One turn moves each row of this set onto another row. After a few examples, where does it send each row asked below?
J834: [-20 -10 -20   0 -11 -32  17  -7 -15 -13  20  26 -10 -17   8 -34]
J736: [ -4 -26  17 -15 -18   0  17  21 -50   2 -44   5 -17 -16 -10 -30]
J497: [-13 -32  -6  20 -25 -44 -21  16  -4 -19 -13  38 -15 -33   6  -6]
J783: [-23 -13 -31 -13 -14 -17  12 -20  -2 -26 -21   4 -50 -42  29  -8]
J666: [-25 -27  -9 -16 -21 -40  -9 -17 -24 -23 -14  -4 -21 -41  43 -10]
J662: [ 16 -48 -10 -27 -47   7 -11  41 -29  15 -14  17 -25 -20  31 -12]
J74: [ -5 -32  -7   1 -20  27 -30  17 -16 -10  14 -42 -29 -16 -11 -18]
J108: [-13 -31 -16  -3 -28 -31   2 -24  -8 -21 -13  20 -26 -58  31  -5]
J207: [-22 -48   1 -20 -14 -29   1   0  19 -18 -14   0 -41 -42  29  -7]
J18: [  6 -21 -42 -30 -53 -16 -18  27 -48  -4 -20  17 -37  -8   3 -23]
J391: [ -8 -13 -12   6 -27  27 -11   4 -32 -33 -22 -27 -29 -56 -19 -25]
J228: [  1 -24 -10  20 -29  15 -47  23 -38  -1 -13   1 -29  -2   2   0]
J166: [ 11 -52 -14  -1 -14  24 -25  12 -22  13  17 -16 -30  -5  -4 -24]
J250: [-10 -19  -3  11 -28  31 -39  22 -29 -22  -1 -27 -25 -16  -1  -2]
J940: [ 11 -18 -31 -28 -38   0  10  30  -9  31  -8   1 -48  -8   3 -29]
J197: [ 21  -3 -30 -12 -32  18 -23  20 -43  14   4  10   2 -40   3 -22]
J860: [ 11  -9 -36 -15 -37  11 -18  45  -4  -5  -9  32 -33 -32 -26 -13]
J149: [ 11  -8 -31 -15 -34  19 -20  43  -5  -8 -13  32 -30 -30 -26 -10]
J19: [-17 -25  19 -11 -27  15  -8  13 -35 -30  -2 -33  -5 -43  -8 -35]
J877: [-27 -37  -3 -23 -19 -32   7 -12  -1 -24 -11   0 -32 -45  40 -10]
J320: [  8 -41  -5 -18 -13  12  20   9 -50  -6 -41   5 -28 -27 -17 -35]
J38: [  9 -41   6  -7 -17  -5   6  21 -36   8 -52  -1 -33 -29 -23 -28]
J917: [-16 -17 -15  -9 -20  18 -16  22 -25 -15  10   5 -39  24 -19 -20]
J248: [ 10 -46 -27  19  -8  -3   9  -6   4  -2   6  27 -22 -51  17 -16]
J285: [  7 -24  -5 -32 -34 -11 -19  46 -10  14  19  11  -3 -23 -14 -32]
J58: [-28 -23 -11 -14 -20 -31   7 -12   7 -22 -22   2 -46 -46  31  -6]
J52: [-20 -18  17  -1 -27  15  -9  28  -3 -30 -20 -26 -32 -41 -28 -23]
J172: [-23 -29 -19 -15 -21 -32   1 -21 -11 -25 -18  -1 -37 -51  37  -9]
J292: [  7 -24  -4 -35 -30  -8 -21  43 -11  10  18   7  -2 -20 -22 -33]
J628: [-19 -32  -2 -16 -23 -34  16 -20   6 -12   2  13 -22 -47  30 -14]
J528: [ 19  -5 -34 -13 -35  15 -20  23 -44  10   8  17  -1 -41   7 -22]
J604: [-18 -20 -13  -5 -24  26 -28  21 -22 -34   8 -25 -34  -4 -20 -15]
J305: [-25 -18 -13  -9 -27 -41   9 -15   8 -23 -14  21 -36 -44  16  -7]

J783 moves to J207
J604 moves to J74
J172 moves to J58
Now find these:
J52 moves to J19
J528 moves to J860
J628 moves to J108
J292 moves to J197
J18 moves to J940
J38 moves to J736
J228 moves to J917
J248 moves to J497

